[136 113 116 118 107 124 137] 136, 137

[[127 123 140 129]
 [110 105 110 104]
 [129 116 127 118]] 127, 118

[ 99 131 122 140] 99, 140

[141 128 136 120 150 119] 141, 119

[129 114 151 113] 129, 113

[145 155 123 134 156] 145, 156

[[118 110 121 112 117 122 123]
 [146 126 105 131 122 103 109]] 118, 109

[141 103 145 128 120] 141, 120
---
array([[152, 137, 107, 124, 106],
       [149, 123, 103, 103, 122],
       [137, 115, 131, 117, 122]]) ⇒ 107

array([[147, 119, 111,  99],
       [149, 100, 109, 144]]) ⇒ 111

array([[153, 103, 103, 102, 105],
       [120, 133, 132, 126, 125]]) ⇒ 103

array([138, 123, 102, 132, 130]) ⇒ 102

array([[125, 124, 117, 114],
       [149, 144, 136, 118],
       [147, 124, 140, 143]]) ⇒ 117

array([ 99, 111, 120, 118, 117, 105]) ⇒ 120

array([131, 158, 112, 129, 144]) ⇒ 112

array([[116, 131, 122, 100, 122],
       [124, 127, 128, 140, 128],
       [130, 136, 141, 134, 128]]) ⇒ 122
---
[103 132 136 139] => 139
[134 150 157 116 132 117 114] => 114
[149 106 144 103 146] => 146
[106 126 123 120 136] => 136
[133 150 108 124 105 140 118] => 118
[134 123 136 116 104] => 104
---
[100 112 120 116 112 121] ==> 112

[[137 141 131 120 152 137 151]
 [132 119 132 139 116 131 120]] ==> 137

[138 125 136 100] ==> 136

[113 145 149 153] ==> 149

[141 111 155 124] ==> 155

[135 111 129 127 122 131 106] ==> 131

[112 132 152 145] ==> 152
---
[156, 139, 127, 115, 119] result: 127
[[127, 122, 118, 106, 137], [123, 142, 142, 151, 114], [138, 138, 149, 156, 109]] result: 137
[137, 131, 106, 158, 140] result: 137
[120, 125, 152, 110, 143] result: 125
[141, 136, 129, 108, 105] result: 129
[[121, 140, 129, 127, 136, 142, 116], [118, 137, 122, 110, 128, 124, 141], [106, 148, 117, 100, 142, 130, 141]] result: 128
[148, 103, 130, 139, 136, 154, 100] result: 136
[147, 126, 101, 152, 99] result: 126
[139, 136, 106, 126, 148] result: 136
[122, 156, 132, 110, 112] result: 122
---
[[121 138 110 130]
 [123 111 129 112]
 [155 128 127 119]] result: 129

[[120 128 141 114 123 148 131]
 [117 125 133 106 116 140 128]
 [141 125 125 131 137 117 129]] result: 133

[[135 134 155 111 114 115 122]
 [116 113 120 133 139 140 147]
 [144 145 128 135 119 128 123]] result: 120

[[139 124 128 127 120 129]
 [130 125 116 133 128 125]
 [138 131 105 136 124 115]] result: 116

[[104 119 127 121 134 132]
 [145 137 132 132 120 138]
 [102 113 118 141 149 122]] result: 132

[[150 105 131 143 107]
 [150 101 152 117 140]
 [150 114 103 148 132]] result: 152

[[157 121 121 114 113 130]
 [157 119 115 123 118 132]
 [157 119 113 118 123 132]] result: 115

[[122 122 116 113 141 118 124]
 [122 131 138 142 136 110 134]
 [104 126 136 129 123 135 133]] result: 138

[[102 123 142 147 122 127 137]
 [121 114 135 149 122 134 119]
 [110 131 122 136 121 127 127]] result: 135

[[132 127 129 128 135 115]
 [130 128 129 128 131 122]
 [119 122 132 153 140 105]] result: 129
---
[130 155 139 138 137 143] -> 155, 130

[102 118 144 118] -> 144, 102

[144 138 105 128 115] -> 144, 105

[130 127 135 153 117] -> 153, 117

[[138 125 131 126 134]
 [122 129 106 117 125]] -> 138, 106

[[140 126 141 129]
 [125 105 126 124]] -> 141, 105

[130 104 133 133 126 142] -> 142, 104

[[122 121 128 131]
 [155 156 124 106]] -> 156, 106

[134 129 132 106] -> 134, 106
---
[[125 122 121 136 129 132]
 [128 124 134 123 101 129]
 [124 129 132 129 125 128]]
132

[[116 149 128 116 148 116]
 [111 155 132 122 131 139]
 [115 146 131 115 133 138]]
116

[[118 145 125 128 103 117]
 [136 109 138 132 156 144]
 [132 145 115 136 127 148]]
117

[[123 103 128 127]
 [121 118 101 111]
 [121 117 135 115]]
127

[[140 103 141 111 148 136 140]
 [127 144 141 121 132 132 130]
 [135 138 141 145 121 131 124]]
140

[[121 120 139 152 125 132]
 [113 135 144 133 148 114]
 [150 131 128 114 121 129]]
132

[[127 120 112 111 153 107]
 [144 111 125 142 153 110]
 [109 110 116 104 146 128]]
107

[[109 102 135 124]
 [123 138 128 133]
 [136 118 112 120]]
124
